In the rows, 128 means zero.
One turn sends every row of this set to another row. A few are shown first. Where does it send the rows asked after them?
ged: [101 135  60  84 114 161 130 152 114  93 109 117 127 122 110 113 100 137
 147 119 127]
Gis: [133 128 102 122 109 131  98 154 107 122 142 146  73 158 157 119 124 121
 115 129 137]
genur: [128 103 138 127 111 166 110 155 124 102 158 132  81 169 129 123 137 151
 161 113 149]
nobi: [ 89 145 124 122 153 124 124 168 185 108 114 111 150 144 129 103 121 140
 139 127 112]
datu: [131 134  97 161 135 163 130 142 142 117 124 116 116 173  69  98  95 134
 121  95 111]
rovip: [143 132  99 162 135 158 147 142 140 114 126 123 131 117  67 117 115  98
 144 134 166]
ziz: [104 147  66  88 121 143 142 146 131  94 101 120 141 108 103 120 103 127
 138 120 135]
Nutod: [100 131  90 127 124 127 137 141 135 120 107 135 133  95  92 131 107  95
 149 143 167]
femo: [109 147 152 120 102 179 119 149 131 103 149 123 100 138 153 119 146 147
 108 137 147]
fis: [124  99 156 129 116 155 107 153 131 114 150 124  84 165 125 137 136 131
 163 107 139]
gam: [103 141 150 134 101 174 102 154 129 113 152 132  97 159 148 112 134 157
 111 142 142]
nir: [ 94 150 128 138 150 128 123 161 179 115 112 107 166 136 107 114 106 126
 138 126 114]
rebul: [112 151 119 167 142 131 128 154 159 131 123 113 151 107 108 112 100 104
 136 148 165]
vifo: [140 135  79 163 137 157 137 141 136 109 124 117 134 155  71 106  92 119
 134  95 120]
fezir: [120 122 116 106 108 128  96 157 120 117 137 154  70 164 149 119 132 140
 122 136 141]

nir goes to vifo
femo goes to fis
Now these:
rebul goes to rovip
fezir goes to gam
nobi goes to datu

One turn sends every row of this set to another row. A few are shown first. Where does it send the rows asked after them?
niros: [147 135 136 171 140 119  97 146 112 155 143 160 146  94 128]
tev: [113 128 146 121 153 167 116 147 117 117 123 153 145 160 120]
Koto: [ 97  96 138 143 115 138 108 139 125  98  69 114 100 111 129]
Pezek: [ 98  86 159 139 139 180 104 134 122 114 113 126 124 126 121]
rab: [132 146 138  90 159 124 128 146  98 117 111 167 129 108 124]
leb: [103  90 152 135 130 174  89 138 138 124 108 122 122 137 126]
Doki: [126 114 134 175 130 124  79 141 124 172 137 145 129 105 142]
zego: [112 126 129 110 135 120 137 130  95 100  79 143  91  94 140]
befi: [109  99 115 172 111  98  87 137 125 156 124 126 124 106 143]
las: [113 116 132 179 127 120 102 150 140 157 143 133 108  89 153]
lazo: [114 132 129 115 133 107 132 143 100  92  72 141 105  93 128]
lapi: [120 123 143 181 141 127 105 161 129 151 154 147 133  84 132]
vuf: [ 98 141 122 113 128 117 128 147  94 105  70 155 108 124 137]
vab: [120 128 130 162 125 111 116 164 117 135 157 153 152  77 119]
bita: [121 134 132  80 146 133 132 133  89 116 117 164 125 107 129]
kima: [108 144 128  98 150 129 131 151  95 113 108 166 137 141 124]
Fev: [ 96 123 135 146 116 148 112 141 115 103  63 136  96 131 141]
Bom: [121 112 106 167 109  78 110 141 115 129 123 129 137  94 129]
pud: [110 117 111 160 103  99 109 146 132 146 138 129 111  84 153]
gisob: [143 133 120 167 127  89 117 146 107 130 134 150 150  88 121]
mufep: [113 110 150  99 150 170 112 136 107 124 138 154 145 127 118]
salut: [115 125 109 148 102  93 119 154 120 132 147 142 138  78 134]
deka: [124 121 152 101 157 166 102 142 121 137 134 155 140 136 122]
Topus: [105 115 150 151 131 179 105 141 128 111  95 135 119 153 129]
Kita: [ 98  96 147 147 131 148 120 129 115  98  75 120  90 105 134]

Fev goes to Topus
Pezek goes to mufep
Now these:
leb goes to deka
salut goes to pud
Doki goes to niros

One turn sends every row of this set to another row. A few are shown first. Where does it send the rows asked after them?
Kif: [145 177 177 114 105 116 133  91 163 119 136 112 131 149 135]
latem: [171 163 150 114 143 110 186  95 121 137 127 161 136 133 102]
Natu: [110 154 140  91 167 137 156 112 169 164 104 115 124 175 162]
Mogiz: [143 162 170 119  86 122 144 107 168 120 129 135 143 153 135]
zula: [ 83 150 119 109 133 154 176 109 164 145 135 117 120 153 150]
Gidat: [170 145 175 139 122 134 152 117 143 125 138 110 127 172 166]
Nakuf: [133 191 157 116 103 125 130  83 134 152 101 149 138 143 139]
Rigad: [171 165 126 125 149 122 193 136 121 134 122 144 138 114 144]
linu: [139 176 157 154 110 116 130  90 156 136 124 107 128 120 153]
Kozep: [112 156 131  73 162 132 141 113 164 161 109 112 125 146 150]
Pepo: [174 161 128 114 186 129 196 110 167 139 131 120 143 129 146]
pifen: [154 146 126 104 146 110 191 104 139 174 108 152 160 135 111]
Suba: [141 173 132 158 150 160 193  96 133 157 135 104 137 127 169]
tana: [147 164 163  90 109 141 159 100 143 146  98 138 160 131 102]
Gapo: [ 88 147 122  92 130 126 150  91 160 154 140 119 119 143 127]
refa: [153 153 168 125 100 148 159  80 121 122 129 115 125 148 109]
lofir: [150 176 160 135  93 119 153 124 120 119 131 136 128 131 147]
menof: [ 97 153 106 115 156 145 177  93 168 149 146 128 113 154 160]
zada: [179 165 166 153 160 133 182 118 118 155 124 128 137 139 164]
vised: [151 174 144  90 135 115 158  94 155 145 117 183 149 154 126]
lig: [163 164 132 100 162 149 190 113 166 134 125 161 156 120 129]
rudev: [129 162 157 156 112 114 155 102 140 160 156 117 136 164 178]
golot: [106 152 142 112 168 151 177  74 178 146 127 115 114 171 135]
Kimen: [188 143 142  91 160 109 167 121 134 143 103 127 134 152 130]
Bod: [160 166 163 172 127 119 176  90 125 130 149 132 121 142 143]
tez: [172 152 115 135 169 113 193 117 165 149 110 125 142 127 150]
ginor: [116 158 133  98 184 150 167  70 162 167 117 120 118 159 141]
vek: [177 158 123 135 163 147 199  83 123 136 110 121 120 141 132]
Vuduv: [100 141 158  96 150 143 151 119 169 166 122 102 132 167 156]
fovaf: [149 150 139 143 162 158 195 114 141 172 135 132 162 116 153]
lik: [153 149 117 153 125 137 188 119 115 144 136 132 124 159 175]
tonap: [146 144 130  96 100 114 162 119 105 148 119 141 136 146 119]
dabu: [144 145 151 171 141 114 164 102 155 166 153 112 144 128 163]
goza: [157 172 139 170 145 152 184  95 149 151 107 110 135 139 175]
rovit: [ 86 157 107  97 139 132 166 103 159 152 114 114 114 146 139]
fip: [101 145 150 105 155 134 162  73 172 155 124 100 116 159 117]
pav: [101 148 165 107 145 156 148  73 162 162 140 104 123 160 135]
res: [168 173 187 108 123 121 151 111 115 144 112 147 144 147 128]
pab: [133 187 149  82 109 139 158  86 126 146 108 139 145 134 110]
Reze: [107 152 146 105 150 158 149 117 173 150 137 107 125 157 177]
riz: [135 164 156 169 100 130 163  89 148 150 136 134 137 169 166]
fevos: [150 160 127  80 153 107 183 112 137 171 124 161 156 151 129]

Natu goes to golot
zada goes to Bod
Now these:
Reze goes to pav
Suba goes to rudev
vek goes to lik
Nakuf goes to vised
goza goes to riz

